Input: ((4.53, 2.89, -0.78, -0.30, 3.98), (0.65, 5.70, -5.48, 0.78, 4.60), (4.10, -3.01, 4.85, 0.91, -2.21))
Output: 0.91
Input: ((3.69, -5.21, 6.21, -5.00, 0.86, 2.62, -1.62), (0.32, 3.77, 2.47, 1.66, 6.53, -5.46, 3.68), (-4.45, 2.02, 4.85, 6.28, -2.95, -3.14, 0.59))
Output: -3.14
Input: ((1.78, -3.20, 1.44, 3.54, -0.19, -2.41, -3.23), (4.46, 3.19, -6.45, 5.89, -7.70, 2.94, 0.14), (-0.59, 0.36, -3.17, -3.65, 5.89, -5.65, 0.56))
Output: -5.65
Input: ((5.96, 1.92, -0.35, 7.72, 0.41), (-0.22, 0.36, -0.50, 0.99, -2.53), (-2.65, 1.45, 2.31, 2.38, 2.28))
Output: 2.38
Input: ((-0.43, -0.57, -1.26, -2.66, 5.04), (3.54, 1.21, -2.92, 4.09, -0.42), (2.78, -2.68, 0.89, 1.71, -6.72))
Output: 1.71
Input: ((3.73, 2.14, 0.63, -4.48), (1.79, 7.55, -3.56, -6.51), (-3.92, -7.30, -6.33, 5.17))
Output: -6.33
---
[-2.07  7.19 -0.75 -2.26 -4.52 -0.05 -1.26] ==> -0.75

[[-1.04 -0.42 -0.75  6.51]
 [ 1.05  0.64  0.96 -6.55]] ==> 6.51

[[-5.31 -1.64  3.84 -5.68]
 [ 0.45 -1.36 -5.95  0.32]] ==> -5.68

[[-0.28 -1.76 -0.81  0.34  0.85  2.19  1.64]
 [-0.29 -0.64 -0.30 -0.60 -1.20 -0.28  1.64]
 [-0.39  6.65 -0.30  1.52  0.85  2.64  3.88]] ==> -0.30

[ 5.39  5.66 -4.28 -3.53  5.49] ==> 5.39

[[ 4.11  2.08 -5.37 -2.02  4.00 -5.23 -1.39]
 [-3.79 -4.54  0.20 -0.18 -3.04 -5.88  2.69]
 [-3.49 -5.43  2.21  6.12  2.37  1.03 -1.98]] ==> 2.21

[[-7.93 -6.56 -1.58  6.50]
 [ 1.83 -2.06 -5.56  7.52]
 [ 2.14 -2.89 -5.21  0.59]] ==> 7.52

[[-1.96 -0.65  0.50 -0.71]
 [ 5.80 -2.44 -1.76  2.24]
 [ 1.67  6.23  2.49  3.52]] ==> 2.24

[-6.63 -2.29 -6.30 -3.96 -2.90 -3.32] ==> -2.29
---
[ 2.62 -3.26  0.37  0.24  7.08]: 2.62, 7.08

[[-2.01 -2.70 -1.40 -0.88 -2.06 -0.96]
 [ 1.67  0.35 -1.75  1.15 -2.84 -2.36]
 [-3.55  6.68  1.69 -5.47 -2.01  2.39]]: -2.01, 2.39

[[ 3.29 -1.65  1.00 -3.24  6.51  0.56]
 [ 2.67 -0.58  0.54  3.76  2.99 -0.23]
 [-0.85 -0.83  2.08  1.03 -5.42  0.01]]: 3.29, 0.01

[ 1.34 -6.44  1.25  6.85 -0.52]: 1.34, -0.52

[-2.76  1.68  4.41  2.02 -6.29 -0.34]: -2.76, -0.34

[ 1.65  6.21  1.13  1.90  3.24 -3.19]: 1.65, -3.19
---
[[-0.48 -0.58  0.49  6.85  3.40  2.00]
 [-5.49 -2.25 -1.33  1.79 -0.35  3.66]] --> -5.49

[[ 0.06 -0.94  7.54 -4.88]
 [ 2.02 -0.39  1.90 -4.64]] --> 2.02

[[ 1.57 -5.75  2.81  1.09 -1.49 -1.45 -0.31]
 [ 1.76 -5.16  1.66  0.83 -1.84 -0.92 -0.45]] --> 1.76

[[ 0.66  5.14  5.69 -6.29  2.38 -3.45]
 [ 1.96  6.35  6.32 -6.10  0.70 -6.22]] --> 1.96

[[-4.38 -3.17 -3.68 -0.91  3.58 -7.60 -1.81]
 [-2.90 -4.09  1.93 -0.02 -6.73  2.10  0.98]] --> -2.90

[[-4.36  2.66 -1.95  6.32 -3.55 -2.84]
 [ 7.27  7.31  5.83  3.58 -3.57  7.00]] --> 7.27

[[ 2.67  6.88  2.79  4.02]
 [-1.11 -2.28 -0.47  0.53]] --> -1.11

[[-0.73 -6.94 -0.19 -1.31]
 [ 0.15  0.47  0.16  0.19]] --> 0.15
---
[[5287 4862 3637 4966 1575 5332 3879]
 [6696 8460 6832 6486 8786 6408 6494]
 [6259 7042 7176 6393 9142 6096 7019]]: 3637

[[763 410 665 493  70 452]
 [547 407 704 639 574 565]
 [569 429 680 621 516 553]]: 665

[[122 188 740 682 224 759 301]
 [634 742 925 668 124 209 501]
 [558 275 252 914 209 749 632]]: 740

[[ 77  89 142 200 205 127 168]
 [144 135  40 161 129 229  67]
 [144 151 240 132 162  67 217]]: 142

[[-107 -620  -53 -371 -542  144]
 [ 168  103  562 -248 -380 -450]
 [-238 -420 -208 -319 -385 -136]]: -53

[[116 206 151 196 123 120 171]
 [125 184  92 151 100 137  60]
 [197 106 140 106 178 197 104]]: 151

[[31 15 29 39]
 [ 9  2 74 36]
 [22 38 20 13]]: 29

[[3 4 3 2 4 5]
 [5 5 6 7 4 3]
 [4 3 7 7 3 4]]: 3

[[128  65  86 193]
 [135 113 100 130]
 [136  47   9  58]]: 86
